One hidden turn or mirror swaps the rows below in pairs. Which row is each named row swapped with?
The rows were stretched afterwards, more along some directions than others.
tok: [  5.3  -2.6  34.4   8.4   7.4  19.8 -10.5  -5.0 -15.0  11.6  10.5   7.4
  -1.1   0.6  15.5  24.1  -1.2  12.9  17.3   4.7]
gazag: [  7.7  -9.6  30.7  -4.5  -7.9   6.2   7.5   4.4 -11.9  -3.9   8.0  -4.7
   9.3 -15.9   0.2 -10.6 -26.1   4.8   9.4   6.2]
bine: [ 14.5   6.8   9.1  -5.3  11.5  20.5  -9.6   0.8  -4.1  -9.6 -13.5  -3.9
  -0.6  -4.4  32.9   3.1  10.1  -3.2  13.3  14.6]
Zeg: [  1.7   1.1  20.1 -12.9  -1.7  23.2  -7.3  -4.7  12.6   6.1  -4.1  -5.4
   4.1   6.3  12.4  -6.3 -13.5  17.2   8.2   8.4]
fipen: [ 14.1  -2.4  12.4  -0.9  -0.8  21.8  -2.6 -28.7  -7.1  19.3  10.8 -13.2
   1.5   2.5   3.1  13.5  -3.5  29.6  18.9 -16.4]
niven: [  1.8   0.9   8.1 -13.1   8.1   0.4   0.9   9.3   3.9 -19.3   2.3  -5.1
  21.2 -24.3  21.1 -23.7 -23.5   0.5  -1.7  20.0]
kef: [ 23.4  -8.3  11.0  -3.2  14.5 -13.1   9.8  -1.0  -5.5 -11.5  -2.2   8.4
   5.6   2.8  -3.6 -15.4 -19.0   5.0  -7.6  -1.5]
Tulu: [  2.5   3.9  -3.4 -14.4   9.2   6.9   1.8 -12.9   3.7  11.3  20.3  -5.4
  28.1  -9.6   9.7   1.0 -26.2  18.4   4.1  10.9]
binof: [ 19.6  -2.5  14.7   6.0  18.4   0.9  14.4 -27.0  13.1   6.6  19.1  -9.9
  -2.8  13.3   9.1  12.6   1.4  23.6  15.4 -14.5]
zem: [ -4.0   6.9  13.1  -8.5   9.9   4.9 -19.1  15.9  11.0  -5.5   6.2  -0.3
   2.9   3.2  20.3  -1.4  -7.0   3.4   0.3  13.2]
zavot: [-22.1   1.5   1.1 -15.4 -12.0  13.4 -24.2  -7.5  11.9   3.2  11.7  -9.2
  20.9 -20.7   7.7  -3.1 -15.6  14.8   5.3  -8.6]
Bima: [  4.5   1.3  17.9   1.0   4.7   2.2  -2.3  -5.7  -5.9  -1.1  16.1  -5.1
   9.3 -24.4  30.9   7.9  -3.3   7.8   2.1  -6.5]
sakad: [  7.5   6.4  -3.8   2.9   4.3   3.4  -4.0 -25.0  13.5   3.3   4.7  -5.5
   3.0   4.3  21.3   9.3   9.3  17.7  11.0 -13.5]
zama: [ 17.8  -8.1  10.2  -5.4  10.6  23.8  -7.5 -17.4   8.8   8.7   3.4  -7.3
  15.2  -9.5  12.9  -2.7 -16.2  16.1  19.5  17.0]
Fud: [ 30.4  -4.4  39.2   2.9   6.2  17.1   0.4   1.5  -9.3   0.4  -7.3   2.5
 -15.5   0.8  30.6  -4.8  -4.0   7.7  12.3   2.0]
kilot: [-10.0  10.4   0.8 -14.9 -10.6   6.1 -14.8  -0.2  -3.3  10.6   5.2  -5.7
  -1.0 -10.2  14.2  -5.1  -1.7   6.0   1.4  -3.5]
bove: [ 34.0 -11.2  14.2   7.3  21.0   9.8   4.7 -23.3 -12.4   0.5   6.1  -3.5
  13.4  -5.0   6.3   3.0 -10.5  12.9  11.7   8.5]
Vubir: [  7.2  -2.5  12.1  -4.9  -2.8   0.6  -7.0 -25.8  18.6   2.7  22.2 -14.1
  10.8   6.7  -7.2   5.8  -6.7  12.5  18.2 -20.7]
sofeb: [  6.9   6.2   9.3  -9.2  -7.9  15.4   3.6 -19.4   7.0   6.7  11.2 -15.8
   0.2 -13.1  18.3   1.4 -10.5  29.8  10.5  -5.2]
rusov: [  4.5  -1.8  19.1   2.9   6.1  30.6   6.5 -18.8 -10.1  14.3  10.3 -10.0
   8.1  -9.7  17.3  15.8   3.2  27.7   9.8  -6.1]
Dos: [  5.8  10.4  -4.5  -3.0   1.0  -3.5  -4.2 -15.3  -1.4   9.7  10.2 -10.1
  23.0  -8.8  -4.9   9.8  -3.9  16.0   5.1  12.9]
vip: [ 30.8  -3.9  12.7   5.7  24.0   3.4  15.9  -0.3 -27.9   2.1   8.8   4.4
  15.0 -13.4  14.3  -0.9 -29.4  14.0   9.8  19.7]
Zudul: [  9.9  -4.3 -16.2  -5.6   5.5   5.1  -5.2 -12.8  -5.7  -0.9   0.4   2.3
  -4.3  -2.9  12.5   3.9   8.8   5.1  12.4  14.7]
Devi: [ 25.4  -2.7  32.0   1.9  14.7  10.7  14.6  -7.6  -7.0   9.3   9.5   1.4
  -0.2   0.2  11.1  -5.4 -26.2  20.0   9.1  -8.7]
zomaf: [-10.3  -2.3  29.4  -5.4   1.5  15.8 -12.9   9.5  -4.5  10.3   5.6  -9.0
  15.2 -16.3  27.6  -1.8  -0.5   4.5  21.1   4.6]
doga: [-15.0   1.7  -3.7 -13.9  -3.8   4.8 -18.9  -5.5   5.1   4.6  12.3 -10.1
  29.6 -26.3   7.7   0.1 -19.3  13.1  -1.7   6.2]
vun: [-16.9   6.6  11.3  -9.3  -3.7  21.3 -26.7   9.8  15.0   8.9   2.3 -12.9
   5.2  -2.3  21.7  -0.3   5.3   5.2  17.4  15.0]
romi: [-15.2   1.3  -4.6   4.3   4.2  -6.9   3.4 -26.1   4.3  -1.8  22.5 -14.3
   4.8  -2.6   7.7  11.6  10.9   9.4   3.5  -8.5]
Vaduz: [ 14.6   5.1   7.7  -1.6  12.2   4.7  -5.1   5.2 -11.8   7.7  -9.0   0.0
  -8.2   5.3  15.7  -2.6  -7.3  16.9  -8.0  15.8]
Taf: [  4.2   3.9  13.1  -8.1   0.2  10.2   0.3 -31.3  19.2  -0.5   4.5 -16.8
  -0.9  -3.3  10.2   4.7 -16.8  20.7   3.7  -2.9]
kogid: [  9.5  -2.1  24.4 -10.8  22.1  -0.3   4.6   1.6  -2.3   4.7  -0.1  -6.3
  -0.9  -6.2  11.4 -15.5 -17.4   6.7   0.6  17.4]
samol: [-3.7  1.8  5.9  9.7 -2.5  0.3 -3.1 -2.0 -7.8  4.3 -6.8 -3.8 -1.3 -6.2
  9.7 -1.6  1.2 10.2 -5.9  9.6]
defi: [  2.7  -3.6   7.7 -12.8  -9.5   4.6 -14.7 -18.1 -18.5  13.1  11.9  -6.9
   5.0 -14.0   5.7   5.3  -6.6   1.1   7.1   0.2]
fevu: [  0.7   0.8   2.9   1.5  15.5   7.9   3.7 -16.5  -5.5   6.8  16.9 -11.5
   8.3 -16.7  16.8   6.8   0.0  16.7  28.5  -6.3]
Gepo: [ 34.2  -5.4  17.4  -7.5   9.9   8.8   2.3  -5.3 -13.4   6.5   6.0   5.2
  19.1  -4.2   3.6  -2.0 -30.3  13.3   7.0  12.4]
vovar: [  1.9  -0.9  -3.0  -8.3 -14.6   1.4 -19.9 -10.8 -11.4   7.8  10.1   4.0
   5.9  -8.4   5.4   9.1  -9.3   5.6   8.9  -0.8]
Rab: [ -2.7  -0.6  22.8   5.0  17.2  16.0  -5.1   1.9   2.1  -1.0   8.0 -11.1
  19.8  -7.0  21.8  -2.9  -4.1   2.2  10.0  16.6]
Nin: [  5.8 -11.0  21.3  -2.6  -0.2  -1.6   2.2 -24.0   3.7 -12.7  16.3  -4.2
   5.2 -14.7  15.0  -4.8 -11.1   2.2  11.7 -18.6]
Gutes: [-12.3   2.2  -5.2   3.1   8.1  -5.4   5.3 -23.1  16.9   8.8  25.4 -17.1
  19.5  -5.3   1.7  14.4  -0.9  23.0  13.9  -6.8]
pozi: [ -8.0  -0.3 -12.3  -7.3  -2.0   6.7 -15.7  -7.4 -11.7  -1.7   4.1  -4.4
   3.7 -12.9   8.3   3.5  -1.0   8.2   0.4  21.1]
pebo: [  9.8  -4.1  17.5   5.5  16.5 -13.6  27.7 -19.1   1.6   5.6  21.1  -9.5
  10.5  -6.4   7.7   2.5 -17.5  28.8   8.4 -10.7]
zuf: [ 15.4  -2.3  26.6 -16.6   2.1  18.5 -13.1  -7.4   7.5  -9.5  -8.2  -0.4
   2.1  -1.4  16.5 -12.7 -13.5   1.5   5.2   0.5]
kimil: [ 20.8 -15.6  15.1   1.4   9.3  -6.0   7.3  -2.7 -19.3  -6.3   3.2   8.7
   8.5  -2.5  -5.5  -2.6 -16.1   1.0   6.3   0.2]
Vado: [  8.0   1.7  -1.2   2.7   5.2  -0.4   2.6 -20.6   6.7  -2.6   1.0  -9.1
  -4.3  -1.8  11.1   7.7  14.9   8.2  15.4   5.2]
ruren: [ -6.5  -4.5  26.3  -0.7  11.7  14.2 -13.6  10.2   2.6   7.5   3.9  -3.9
  10.4   0.9  17.8   4.5   5.1  -1.6  16.2  12.5]
Robar: [  2.2   1.2  27.3  -2.8  13.3  33.6  -7.5  -6.8  12.2   6.0   2.6 -10.9
   6.1 -10.4  30.4   8.5  -2.5  18.1  20.0  17.5]
Bap: [  8.4  -7.7   6.6   0.6  -2.2  -1.6 -12.4  -8.0 -11.7   6.3   7.1   7.4
   7.9   2.6   7.9   1.5  -3.6 -10.2  18.5  -1.0]
boz: [  4.0   7.9  -8.7  -8.3   0.9  -4.4  -2.1 -18.3  14.7 -14.9   3.0  -4.8
   5.9  -8.4  12.0  -6.9 -15.2  16.2  -0.4  -4.1]

defi pairs with vip
zomaf pairs with pebo
sakad pairs with Zeg
fipen pairs with Vaduz
Vado pairs with Robar
Rab pairs with romi
binof pairs with vun
kilot pairs with Devi
samol pairs with rusov

